Each path below is one point turned by a fixed rotation once a step. After each direction that follows a path, write how fast that rotation turns it, in degrees per step (0 if it stays still).
Each turn is a multiple of 5 degrees from 10 to 175, or 0.
Each row of a path follows its step; steps can be skipped.
Rotation 1:
step 0: [  6.3   6.8  21.4   2.0  14.9   1.9  -4.7   4.3  11.1   9.9  10.0  -4.7
  -1.4 -18.4   6.5 -12.7   1.2  -9.8 -21.1 -33.4   2.0   3.1   0.4  -8.8
  11.4   2.9  13.2 -11.9 -22.9 -13.0  19.4  -4.2  -3.0  -9.3 -20.5 -10.5
  -5.1  -1.2   5.8 -12.1  -5.2   8.5   4.9  13.2   3.5  -8.7  12.1  -4.8
  12.6  16.1 -11.4   1.8   3.3]
step 2: [  6.9  -7.6  10.4   9.7   1.6   8.8   4.3  19.0 -16.7  -3.5  13.6  -7.1
   8.8 -14.3  -8.8   3.0  -4.5  15.0   5.6 -22.8  14.2 -24.1   8.1   1.5
 -16.8   3.9 -17.6  -9.5  -6.7   5.0   2.6 -17.6  19.8   2.3  -1.5  -8.5
 -12.4   4.0   4.1   3.1  12.6   2.8  -0.2  29.4  17.7   2.5   0.4   5.8
 -16.9   1.1  -2.0  -8.2   7.0]
step 3: [-18.8   1.0  11.8  11.3   6.9   8.2  -6.4  25.1  23.9   8.7 -11.2   4.7
 -10.0 -14.2  13.4   9.3  -6.1   8.0 -10.1  -9.6   4.9 -14.1  -4.9  -4.1
   5.0 -10.9 -12.1 -10.4  -5.3   4.8   0.5  -6.5 -14.3  15.1  -9.0  -7.4
 -14.4  14.3  17.3  -7.6   1.8   8.1  14.1  23.7  18.8   3.1  -5.1  -4.6
   0.7   2.2  16.6 -13.6   4.5]
step 4: [ -2.2 -12.4  -5.6  13.5  13.3   0.7 -18.0  17.0  12.7 -12.1  19.2 -11.5
  -3.4 -28.8 -18.1  21.8   1.4   5.1  -3.6  -5.0   3.5  -7.9   4.0  -5.9
  21.2 -15.8   5.8   3.6   9.5 -10.3  -0.9  13.7   1.2  -8.4 -16.7 -12.7
 -16.2  13.2   8.3  -7.0  -2.4  14.1  -0.4   0.7  -4.4   4.0  11.7  -7.7
   4.3  -8.9  12.2  -0.6  14.5]
step 5: [ -2.2   7.5   6.1   4.4  14.0  12.9  -1.1  12.7   3.5  17.3  18.4 -18.0
  22.2  -2.7 -10.9   6.3  10.8  19.5  -2.8 -15.6  18.1   1.4  -6.2   0.3
  19.8  -3.1  20.9 -19.0   9.0   3.4  -5.5  10.6   4.6  -6.4  -2.3 -16.3
  -8.9   0.8  12.7   2.4   5.6   6.2 -14.6  18.3  -3.7  -9.6  -9.4 -10.0
 -20.1   5.2  -5.8  10.1  -3.9]
step 6: [ 14.6  11.8   1.3 -18.4   1.6   8.8   7.2  15.4   5.2  -2.0  17.1 -15.0
  -2.6   2.2  -2.1 -18.5  11.7   2.8  -1.7  -7.2   3.8  -9.1  -2.0   6.9
   9.5  -8.7  -1.6  -8.7  12.7  -7.2  -5.9  -5.1  -5.6  15.8  -0.6 -20.0
 -12.6  16.6  16.4 -28.5   4.4  17.3  -2.2  20.1  10.6   8.1 -10.4  -3.3
   8.6   2.9 -14.5 -13.7 -18.6]
step 7: [ -2.1  -5.7   8.1   1.6  13.4  -0.6  -9.4   7.4  -2.2 -17.2  -3.3   0.2
 -15.0 -14.9 -10.4   3.7   1.7  -7.5 -10.2 -30.6  -8.4 -16.7   5.4  16.0
   6.3  14.3   9.0   9.4 -16.1 -12.0  13.9  -7.5  -8.6   6.3  -1.0 -12.3
 -12.5   9.9  21.2 -13.4   1.5  11.3 -11.9  21.1  -1.0   6.7   0.2  -9.4
   0.6  -1.6 -25.9  11.6   1.7]
step 8: [ -3.4  11.1  22.0  21.7  -5.2   5.0 -15.2   8.4   7.3  12.7   3.5  -7.6
   5.5 -25.9  -9.7  -1.6   5.3   2.1  -8.9 -19.6  -9.0 -15.5   5.6 -19.1
   7.6   4.5   2.6   1.4 -10.4  -8.0  -6.5 -24.3   5.6  -2.1   9.4 -21.1
  -7.5   7.9  15.3  -1.3  -9.4   1.4   2.6   3.0  -8.3 -14.0   9.3  -0.4
   1.0  15.4   1.6  12.2 -20.8]
step 9: [ 13.7  20.1  -1.5  12.7  -1.0  -3.6  -4.7  20.6  10.2  -3.9  29.0   1.8
  -4.2   4.9   2.6  -3.9  -5.4   1.0   6.6 -10.5   7.6 -27.2   9.1  -4.9
   6.3  -9.5   6.1  -5.9 -12.1  -3.2  15.4  -8.0  13.9  -6.7   3.9 -23.2
 -18.4   5.4  -4.2   2.8   7.3  14.9  -2.8  14.3   7.4  -3.0  16.0  18.2
 -11.0  12.4  11.1 -12.3  -1.2]
Speeds:
[-1.8 -1.2 -0.5  3.6 -1.4  1.4  2.4  0.5 -1.9 -1.4  1.7 -0.2  1.6  0.8
  1.3 -0.1  2.1  0.0  4.0 -3.5  0.9  0.3 -2.9  5.6  5.2  9.1  0.4  3.7
 -1.3 -3.9  1.6  0.7  9.6 -1.1 -3.2  6.8 -2.7  0.3  1.0  3.0  1.4 -1.4
 -0.8  1.9  1.9  0.7  4.4 -3.1 -2.5 -5.5 -2.9  2.2  4.8]
140
[ 2.5  4.8 -4.3  3.4 -6.4 -2.5  2.8 -0.4 -1.8  4.6 -1.6  0.8 -2.1 -3.5
  1.7 -4.3 -0.9  2.7 -2.1  1.4  1.2  3.0 -2.3  0.6 -4.3  2.6  4.2 -3.0
  0.1 -4.9  2.7  3.1 -2.0 -3.6  1.5  3.3 -3.8  5.5 -2.4 -1.6  5.6 -0.3
  0.9  5.6  2.8  1.5 -0.1 -3.0  0.5  4.0  4.5 -4.4 -3.5]
115
[-5.8 -1.8 -2.7  5.4  1.9  0.2  2.3 -0.8 -1.2 -2.5 -0.4 -1.6  0.9 -1.9
 -2.0  0.3  1.9  5.9  2.1 -0.2  2.3 -0.3 -5.2 -0.5 -2.7 -7.1  7.2  0.9
 -2.9  1.1 -2.9  2.4  1.6  3.1 -1.1  1.7 -0.5 -1.9  3.9 -5.9  2.9 -0.1
 -0.5 -6.0  3.2 -2.1 -6.0 -1.1  0.7 -5.3 -1.2 -5.7  0.2]
40
[ 1.7  3.0 -2.2  1.9  3.9  3.9 -4.9  7.0  2.4 -3.1 -0.7 -2.6  5.2  4.1
  0.4  4.8 -1.8  1.1 -0.7  3.0  2.0  3.3 -0.2 -3.7 -2.1  4.5 -2.3  2.3
 -0.6  2.6  2.4  6.1 -1.5  1.0  0.9 -0.1 -5.5  1.3  2.8  1.5  2.8 -2.7
  4.2 -4.7  1.4  3.8  0.7  2.3 -2.5 -1.8  8.2  0.3  0.3]
55
[-2.4 -0.6 -5.5  0.9  1.7  4.4 -4.3  5.5  0.8  2.2  0.2 -3.6 -5.1 -2.1
  2.2 -3.7 -0.4  3.1 -1.9 -3.3 -5.2  1.8 -4.9  2.0  1.6 -3.3  0.5 -4.3
  3.1 -0.4  0.1  4.4  4.3  3.1  2.2  1.7  7.9 -2.2 -4.2  2.9  2.3  4.9
  0.7 -0.3 -3.9  3.7  2.1  4.4 -0.7  0.6  1.5  1.8  1.2]
60
[-0.2 -6.0 -1.9  0.2  2.2 -2.9 -2.5  8.4 -3.7 -1.7 -2.4 -5.8 -1.5 -0.7
  3.6 -5.8 -5.3  0.2  2.8  1.3  2.9  0.7 -0.6 -0.9 -0.8  2.4 -5.1 -0.7
 -4.2  0.9  0.0 -2.6 -1.4 -5.2  3.1  3.0 -1.5  0.6  2.9  2.7 -0.1  1.0
 -2.2 -2.0 -1.2 -1.3 -3.1 -2.6  3.3  0.5 -7.0 -0.1 -6.6]
65
